128 stands for zero in the data rows.
Here are some rows, each followed by its group. Groups can overlap.
[111 140 127 164 145 135 102 149 105 155 145 121 116 151  68 105 136 139 161 111 120 124 143 132 102 152 151 155 128 138 116 117 140 154 162 168 142 158 109  93 146] 1
[111 173 154 114  91 174 135 117 152  94 104 146  97 119 114 122 127  88 126 144 140 136  85 152 144 123 121  96 140 128 150 136 105 127 109 114  87 122 145 127  92] 2
[139 106 110 157 164 126 131 141 166 120 123 156 140 129 116 138 103 109 116 112 124 128 120 162 129 128 134 141 137 102 154 133 101 161 154 136 132 129 143 114  77] 3
[ 87 174 131 145 116 125 140 121 135 134 100  86 136 110 130 128 101 155 120  90 154 166 124 158 147 139 146  77 144 155 149 145 113 158 144 119 142 153 121 141 160] 4
[134 121 131 107 165 123  94 125 128 124 185 160 193 144 117 171 133 134 150 156 129 121 140 156 103 120  88 133 108 146 192 111 118 161 162 148 126 139 153 140 117] 5
[107 122 117 135 107 140 103 120 163 146 113 103 127  98 171 115 111 108 109 131 129 141 105 118 146  84 133 111 147 110 109 147 134 109 164 119 153 124 153 129 130] 4
[ 96 107  87 142 106 123 108 123 144 130 111 109 153 117 145 125 126 143 116 117 124 129 126  85 149 106 134 105 163 114 123 136 136 117 135  99 168 100 127 154 159] 4
[ 99 165 146 129 122 123 142 154 107 167 105  92 116 138 148 100 126 161 123  87 149 121 124 182 109 177 101 111 119 123  87 176 130 142 141 123 118 152 103 141 124] 6
[136 128  91 146 107 121  60 100 138 114 155  93 116 157 121 133 154 138  86 124 147 148 131 127 124 156 142 134 110 115 100 104 132 134 155 146 154 172  76 143 117] 1
[120 161 135 117 154 108  93 157 112 134 149 126 105 169  93  93 140 137 113 126 128 123 142 128 114 130 127 162 132 105 126 116 111 158 139 145 126 189 119 104 117] 1
[134 138 103 143 109 123 132 136 134 161 100 157 112 120 116  99 156 115 168 104 116 107 147  97 105 122 132 161 162 139 145 150 127 167 118 132 120 106 127 109 119] 2
[130  87 120  92 129 110 121  97 110 134 139 113 130 127 142 101 104 148  88 112 129 130 139 114 123 127 140 118 123 128  91 127 158 120 105 143 135 112 138 141 117] 6
[139 109 124 133 114  82 147  94 154 101 141 116 165 130 146 165 131  97 144 153 151 145 159  94 111  91 139 143 122  84 135 153 101  97 110 141 119 128 140 149 135] 2
[137 119 117 107 129 134 144 117 112 185 118 143 118 109 141 132 113 106 145  90 120  97 121 134 128 133 149 123 116 106  94 136 142 113  96  94 128 119 157 106 142] 6
[143 103 117 107 163 152 122 141 171  94 141 128 125 131 159 186 141  99 113 179 139 132  75 163 106  96 120 122 104 113 161 136 139 100 120 124 129 115 136 135 126] 5
[123 153 135 130 110 149 184 136 120 133  89 168 125 117 111 164  97  90 133 123 126 134 110 128 138 112  95 118 136 111 147 146  87 172 105 113 144 142 152 128  93] 2
[121 135 129 150 125 118 107 134 151 120 155 139 108 150  98  95 101 118 114 134 121 108 150 110 115 131 130 140 120 140 131  98 110 120 165 145 143 129 129 100 131] 1
[100 173  93 133 140 127 107 123  96 161 146  90  87 110 130 116 166 138 113  81 166 145 118 129 120 138 107 110 175 183 129 175 138 161 154 140 162 154  88 114 146] 4
[133 118 123 121 169 141 139 143 141 149 135 136 175 169 103 155 124 146 169 169 145 117 139 136 129 123  92 128 121 183 161 127 108 127 113 155 115 164 109 112 138] 5
[105 127 123 135  96 131 165 122 141 131 113 113 133 109 183 148  99 112  90 140 142 162  81 122 152 100 152  87 132 111 146 148 120 103 116 124 143 100 129 134 150] 4
[145 127  93 147 117  83  82 125 118 126 108  89 122 183 131 114 150 125  97 100 133 138 134 138 158 131 200 146 122 121  92 136 146 127 126 124 137 147 119 110 121] 1
[158 127 128  94 176 166 121 163  85 115 141 140 131 132 133 146 117 110 143 128 106 111 101 160 113 122 106 160  84 116 179 144  76 156 128 125 131 125 142 151  98] 5
[125 168 157 100  93 184 162 161 140 138 114 149  95 139  97 119 113 118  75 132 105 189 102 135 141 102  67 117  80 166 164 132  96 113 156 138 131 186  97 132  90] 7
[123 116 127 109 149 126 114 120 109 126 164 126 153 127 148 140 126 150 104  94 127 100 120 122 112 108 130 125 137 151 116 151 132 113 135 103 123 125 134 151 145] 6
[ 92 130 117 150  97 119 145 136 144 134  83 105 125 118 167 133  98  99  98 141 176 168  64 112 163  72 153  81 118 100 140 164 148  86 114 117 150 118 130 171 150] 4
[ 96 120 101 113 163 117 118 124 100 143 127  94 130 122 134 154 136 140 132  90 121  97 143  87 117 112 116 126 147 140 111 136 182 148 110 125 116 132 141 126 178] 6
[142 141 139 114 142 100  89 125 130 155 142 125 131 127  84 108 115 121 152 118 123 125 135 118 123 186 145 137 102  87 149  74 157 138 155 137 146 150 145 120 118] 1
[154 126 138 151 174 124 113  76 138 110 195 173 148 135 111 163 127 107 118 159 128 118 147 150 100 144 109 150 125 121 101 118 107 115 163 156  92  97 126 111  81] 3
[179  90 102 179 144 138 138 156 133 147  93 151 156  66 116 116 157  59 144 112  76 118 101 151 152 170 145 118 120  71 105  95 142 132 106 104  55 102 101 134  91] 3
[104 145 149 134  82 110 161 134 121 136 124  78 125 121 181  99 124 129 109 118 169 136 119 150 139 149 163  69 142  92 126 143 104  84 122 154 114 128 113 170 163] 4
[133 142  98 138 111 137 151 126 144 150  73 144 120 142 109 109 110 130 191 113 123 131 145 126 154 131  94 144 165 151 135 139 106 180 137 131 162 155 135 104  93] 2
[153 130 141 162 128  78 113  87 131 109 149 155 115 126  81 139 123 124 114 158 116 138 118 127 128 144 127 141 124 126 101 116 130 137 116 105 116 111 127  96 143] 1
[129 115 163 118 102  81 129 137 122 120 113 109 125 146 161 125 121 157 113 145 154  97 134 134 130 123 117 100 116 127 103 130 136  90 116 110 100 123 122 141 168] 6
[159  81  92 121 160 142 120 138 131 114 148 152 138 166 120 151 126 141 156 166 139  98 125  86 102 120 139 134 131 133 144  83 101 100  86 144 143 104 146 126  97] 5
[126 131 148 140 143 144 165 172 115 139 121 165 119 129  97 116 112 111 116 106 124 105 108 106 120 119 101 155 103 154 139 132 145 121 147 149 147 131 119 115 123] 7
[123 118 118 132 157 136 152 124 131 138 147 163 153 129 105 163 132 109 128 130 140 117 134 141 131 158 113 144 121 125 120 115 131 137 158 145 107 128  95 121  94] 3
[160  98 153 126 152 138 117 133 149 122 119 157 163 118 122 164 123 118 169 165 123 126 138 129 114 106 124 134 125 146 184 117 110  87 139 109 129  95 144 121 120] 5
[138 108 116  65 136  88 140  96 106 174 149 125 129 152 176  91  97 140 122  82 138 122 134 118 110 128 109 121 123 124 108 134 140 129 111 155 142 153 128 150 137] 6
[142 110 134 100 106 114 115 103  97 153 114 125 102 146 159  88 128 122 138 115  91 125 109 109 132 109 150 111 116 105  86 114 160 121 101 119 140  94 127 130 130] 6
[ 92 136 111 117 111 107 131 108 144 102 129  81 142 132 159 125 121 150 108 102 177 157 128 102 125 102 123 101 148 115 128 138 144 145 160 147 168 137 103 143 159] 4
[124 134 140 156 160 103  96 176 125 125 113 134 131 112 130 121 157 121 123  97 131 115 149 137 102 157 150 153 103 128 125 122 111 128 135 108 110 166 147 152 144] 7
[107 149 146 123 151 138 154 150 141 151 153 134 127 149 102 119 145 130 109 134 127 127 161 135 131 134 110 117 115 169 127 118 136 152 151 144 113 189 107 131 147] 7
[143 108 121 138  89 172 152 136 128 122  76 136 105  89 125 118 128  63 183 145  84  76 122  76 142 136 134 133 125 119 149 109 102 104 110 108 116  75 158 121 112] 2
[111 162 125 121 141 128  98 151 111 120 109 121 155 137 112 130 139 151 114 117  95 158 147 137  79 126 135 116 151 151 135 140 134 119 142 129 121 192 109 141 145] 7
[105 172 158  85 102 157 116  94 150 156 113  90  84 193 152 112  96 149  72 137 181 149  96 183 119 117 115  80 130 126 115 183 125  91 107 160 112 161 111 134 124] 6
[161 108 129 128 111 152  92 124 115 128 109 100 115  78  86 129 207 104 169 144 110 123 168  94  99 145 115 137 167 135 126 109 161 145 160 124 168 120 139 104 150] 2
[150  93 129 100 135 117 124 150 131 135 138 145 157 150 146 160 130  91 135 176 156 125 106 116 121 105  91 123  66 135 159  95 101 120 137 164 136 143 123 156 114] 5
[169 102  90 136 122 161 153 130 181 110 132 163 139 121 139 144 125  85 109 162 144 130  72 125 184  64 170 131  97 123 152 113 124  62  96  46 108  73 164 142 110] 5
[ 95 126 112 157 116  79 133  90  86 113 141 111 148  75 147 128 133 131 141 101 141 140 137  66 120 120 127 121 170 147 109 146 142 164 115 101 141  88 163 143 154] 4
[149 143 158 105 120 149 117 182 104 124 141 140 127 118 119 108 152 148 141 122  93 133 135 150 100 162 122 135 105 139 114 110 138 144 135 125  83 150 103 150 123] 7
[165  89 122 143  75 127  94 117 113 105 144  91 133 137 118 121 154 134  89 146  80 148 109  82 126 123 150 136 102 119 108  84 162 114 174 127 141 123 102 156 129] 1
[137 114 114 131 139 136 111  84 103 140 143 138 100 117 116 115 118 147 111  96 138  85 152 125 147 148 123 131 175 137  92 147 146 145  85 104 159  97 138  97 139] 6
[149 141 148 130 131 123 120 162 132  97 127 113 107 119 134 130 169 131 120 145 103 143 154 136 102 131 113 137  80 125 136 123  94 114 145 120 127 134 118 133 129] 7
[113 160 151 129 108 138 166 137 130 123  80 149  88 101 144 122 125  98 148 130 138 132 108 158 118 147 104 119  87 118 157 152  81 156 125 141 110 146 128 137  95] 2
[110 109 131 108 148  86 127 121 113 169 128 153 159 104 126 140 115 135 137  95 142 127 119 119 118 166 111 119 141 137 118 107 159 157 118 131 133 115 121 119 162] 6
[116 120 118 135 105  73 133 110 144 130 108 137 145 119 173 127  98 104 131 106 153 167  91 111 147 113 127  97 145  71 139 130 132 106 108 100 159 106 143 161 149] 4
[137 114 136 160 138 166 120 124 164 129 115 157 118  90 115  84 125  88 164 128  62 111 137  85 147 148 160 154 116 127 113  72 138 133 113 140 122 114 165  99 110] 1
[104 135 132 113 160 139 141  79 108 140 150 119 117 130 137 134 114 139 133  79 111 122 151 128 132 136 154 162 139 121  88 122 154 153 101  75 147 113 133 107 134] 6
[128 137 137 141 148 118 109 150 117 123 114 111 123 121 114 122 132 154 126 140  85 109 143 157 100 133 140 119 116 165 126 130 127 147 112 135  88 154 116 128 120] 7
[149 107 171 119 117 130 133 174 134  93 111 107 121 127 132 100 156 135 131 147 134 134 160 156 139 130 144 125 129 108  99 121 146  95 111 126 121 154 129 145 149] 7
[160 114 140 155 111 119 136 131 160 107  80 132 122 123 173  90 151 113 127 158  96 133 144 182 168 113 179 127 129 102 101 102 177  98  84  90  73 114 118 150 137] 7
[150 123 147 159 102 125 108 150 107 104 161 177  82 135  89  95 131 157 115 112 100 114 160  77 120 133 116 159 153 149 125 111 145 102 160 115 149 110 114 133 127] 7
[150 105 146 129 157 124 140 170 119 143 136 149 162  93 118  99 146 152 162 120  77 101 163 123 103 148 132 138 139 155 123 120 169 126 106 122  85 105 131 157 147] 7
[ 66 172 110 154 136 148 175  95 149 127 108  72 133  79 157 150 100 169 118 124 140 144 136 128 164 157 160 119 185 118 137 150 142 120 104  92 130 110 127 136 146] 4
[ 90 153 130 105 107  93 151 114  83 133 123 149 158 119 130 123  80 130 106 111 128 152  62 142 103 143  96  76 114 123 145 176 141 160 143 135 134 113 111 179 151] 4
[151 118 116 168 126 100 141 139 131 162 144 131 131 128  93  94 128 134 135 139 102 133 146 108 150 140 155 123 118 136 145  96 138 115 159 109 131 155 121  65 115] 1
[ 97 156 111 139  85 136 160 134 153 147  94 114 105  59 158 130 109 114 101 112 152 120  86 132 156 151 133  81 144  99 151 175 110 126  98  89 130 116 152 166 135] 4
[168 133 101 114 145 150 125  96 118 140 132 125 127 137 115 131 131 131 141 133 111 133 152 141 113 130 116 144 124 157 155 109 109 158 110 110 143 105 119  91 133] 5
[152 116 120 153 145 192 137 173 111 138 120 152 131 111 127 123 139 102 171 158  93  96 115 127 145 138 121 145  95 144 167 102 112 129 118 149 126 127 145 139 105] 5
[ 81 166 141 125 124  90 131 105 110 100 158 148 143 105 156 137 112 184 127  72 129 149 100  60 134 124 137  96 157 147 143 152 120 138 147 117 122 116 117 156 171] 4
[154 117 127 114 164 140 122 135 149  99 148 146 154 165 147 184 118 133 123 181 169 154 121 185 110 100  96 134  97 106 154 133  87 114 116 108 145 126 132 143 120] 5
[129 148 136 167  89 137 155 109 137 100 110 121 120  96 122 140 178 141 134 145 143 128 130 147 137 126 139 124 155 127 138 140 108 101 115 111  78  80 163 117 118] 2
[137 117 135 137 137 105 123 153 115 138 136 150 141 145 114 108  94 136 135 143 103 108 131  96 109 147 123 166 107 111 114 108 131 137 137 173 157 154 152 119 120] 1
[144 138 125 167 103 153 160 175 122 181  96 134 105 101 128  82 148 115 160 109  81 119 128 151 149 151 161 118 122 137 129 155 149  95 107 103  96 122 122 150 131] 7
[107 131 120 114 123 177 156 113 146 147 108 119  97  99 132 140 110 153 127 131 133 120 126 134 156 147 124 147 153 113  89 125 155 129 104  62 131 109 103 135 135] 6
[154 110 111 146 163 161 117 112 182 128 127 149 127 169 121 145 112 143 149 187 166 135 141 155 135 102 128 148 115  93 171 109 110 119 122 123 135 135 148 125 115] 5
[148 110  71 154 133 124 132 133 104 158 108 122 121  94 142  83 111 124 143  73 111  80 128 137 161 141 168 110 150 126 110 124 185 129  76  64 129  85 151  97 135] 6
[143 129 126 108 104 142 106 136 127 137 107  91  73 154 116  73 139 103 125 135 127 145 115 129 169 122 182 177 100  98  91  77 156 146 111 158 164 130 116 124 121] 1
[139 113 145 128 133 119 122 127 122 112 104 152 173 102 143 125 170 118 195 117 122 108 129 120  56 163  85 123 139 130 124 128 108 127 121 147  92 113  92 133 124] 2
[129 122  88 157 131 121 120 149 124 147 155 160  81 115  98  67 127 102 129 112  82  68 140  81 127 144 186 163 160 149  93  87 123 147 110 135 121 101 129  69 126] 1
[142 129 102  94 171 152 122 145 165 132 134 150 109 110 116 177 145 109 126 151 142 106 140 146 157 110 108 124 147 131 167 111 111 105 102 108 104 105 150  95  98] 5
[132  93 120 100 138 123 112  96 169 127 117 128 117 131 174 130 127 150 126 105 135 125 176 119 152  84 139 139 157 134  91 125 148 117 116 112 148 118 156 136 152] 6
[127 117 138  94 149 139 131 110 124 145 145 124 116 130 135  95 132 153 110 107 144  96 138 118 103 177  92 119 145 134  90 139 153 145 132 120 152 140 105 115 131] 6
[139 110 124 121 149 142 113  98 117 174 138 154 101  88 125  94 134 128 119 101  88 101 148 123 135 145 123 133 158 134  95 135 154 143 103  94 132 114 130 105 108] 6
[119 162 110 121 164 149 134 155 152 150 147 165 117 138 116 174 131 142 141 144 136 132 128 162 135 134 144 116 139 145 170 133 108 141 109 120 114 151 153 139 119] 5
[135  85 148 109 118 101 159  78 122 156 122 127 162 147 143 113  97 135 114 147 150 106 138 123 172 127 138 130  98 125 105 108 146 111 105 126 115 126 120 127 164] 6
[169 103  96 131 139 154 121 121 175 109 157 127 148 135 115 156 150 107 115 163 157 138 103 159 173  97 110 159 107 125 141  95 109 115 121 128 131 110 126 121  95] 5
[157  96 146 128 122 126 122 147 129 113 146 113 130 137 154 109 163 124 112 142 121 140 168 141 156 116 156 141 129 113 111 111 148  85 123 133 106 140 120 148 128] 7
[ 82 146 127 134 136 126 143 136 133 167 118 141 149  79 163 163  92 101 129 108 129 131  68  88 161 111 148  64 132 128 139 186 115 124 135 108 108 104 128 173 149] 4
[137  99 100 143 119 133 103 109 129 117 142 142 116 139 126 102 135 140 121 119 111  93 134 113 136 134 154 170 118 115 114 100 163 141 147 137 156 111 106  92 139] 1
Which 4 groups are nearest to each row below, nearest first, going by the average distance to the group's rows?
[144 121 111 118 165 150  99 134 113 140 140 175 152 121 112 167  96 123 174 131 110 119 121 119 113  97 108 127 111 151 115  91 128 163 141 152 139 116 156 139  81]: 5 3 1 2
Which 4 groups are nearest to each row below, nearest first, going by the distance to the group's nearest row?
[ 94 146 105 107 133 103  91 122 107 160 126 111 143  85 148 138 114 143 123 116 113  99 113  83  79 132  98  91 161 158 138 132 123 169 118 160 146 128 123 119 167]: 6 4 7 2
[153 109 114 145 161 137 146 150 136 143 149 149 175 119  96 160 120 142 157 157 134 107 119 149 103 126  85 138 106 152 178 132  97  86 111 120 122 118 151 122 102]: 5 3 7 6
[124 132 111  98 131 113 118  96  90 184 139 125 116 131 142 111 119 131 120  88 108 107 134 125 146 127 124 131 164 164 116 167 120 141  75 115 136 121 124 123 151]: 6 5 2 4
Which 3 groups are nearest to each row below, nearest first, going by the distance to the centre of the group?
[142 103 109  93 116 149 121 116 167 127 144 125 119 142 176 145  87 126  89  97 114 113 122 100 150  95 153 111 132 136 102 161 116  99 111 120 134  97 148 146 136]: 6 4 5
[130  81 145 108 121 117 141 144 116 117 144 141 113 115 123 124 115  97 113 119 100 133 140 122 152 120 163 153  99 134 101 111 138 110 107 155 126 132 141 108 131]: 1 7 6
[ 79 137  96 128 116 131 125 110 128  99 117 101 138 123 164 137 109 130  92 123 169 124 124 110 156  99 125 107 168 120 105 129 141 113 145 125 174 111 153 140 159]: 4 6 2
[119  86 126 159 137 119 125  94 159  95 151 124 152 130 123 171 137  51  99 163 157 147 139 143 144 112 137 130 102  74 114 120 130  97 156 137 126 116  80 103  73]: 3 5 1
[147 114 116 141  96 123 138 121 129  98  91 127 116 127 152 111 119  97 156 115 114 116 153  96 124  95 151 152 149 117 129 143 131 142 103 126 125  99 147 123 105]: 2 6 1
Which 3 groups are nearest to each row below, nearest first, going by the average distance to the group's rows?
[139 133 121 167 156  98 120 176  98 127 126 124 150 128 129  91 149 119 136 129  78 106 155 106 101 144 128 133 121 148 115 121 157 123 113 125  74 132 131 139 137]: 7 1 6
[129 125 124 110 137  80 124 129 104 171 118 119 136 107 119 105 103 126 143 123 130 154 170 111  96 135 132 113 161 132 113 108 119 184 141 133 149 110 126 119 186]: 6 1 4
[129 138 113 173 123 129  90 121 133 111 154  89 128 164 105 123 167 168 108 120 160 130 158 175 141 135 168 144 113 101 105  89 151 135 117 152 148 153 105 109 128]: 1 7 6
[118 147 122 105 141 138 143 138 121 148 118 102 129 152 116 115 129 155 106 108 145 112 118 140 121 140 101  87 148 149 116 171 121 144 114 106 166 157 138 127 110]: 6 4 7
[144 137 132 124 167 152  89 145  89 132 153 124 178 150 123 149 180 152 177 150 140  99 159 161  94 136 110 142 141 145 141  90 118 146 142 165 102 152 123 132 143]: 5 7 3
[112 137 100 142 149 162 134 132 130 175 108 120 104 104 149 100 105 124 108  67 107 113 101 153 156 137 125 105 160 139 118 161 138 127  94  95 141 134 153 122 120]: 6 4 7
[120 123 133 142 127 108 175 102 132 165 130 141 149 100 148 119  85 138 181 108 129 147 110  77 120 168 144 141 143 113 124 109 112 125 110 107 142 101 134 134 148]: 6 4 2
[101 125 114  95 116 140 122 105 130 137 163 117  97 176 148 138 107 140  68 117 145 109 111 149 153 116 138 118 131 126 101 152 146 132 120 137 148 143 124 132 138]: 6 4 1
Which 3 groups are nearest to each row below, nearest first, going by the distance to the group's nearest row?
[154 124 116 101 173 156 105 137 116 114 163 153 137 122 111 160 163 128 141 144 115 129 150 112  97 123 106 135 116 162 166  84  93 149 143 135 134 116 150  97 110]: 5 7 3
Which 4 groups are nearest to each row below, nearest first, going by the distance to the centre of the group?
[132 132 102 133 150 116  83 130 133 143 130 164 149 149 100 130 141 120 124 109 128 120 123 180 106 163 137 123 117 115 133 111 135 179 163 166 108 150  86 121  90]: 3 1 7 5
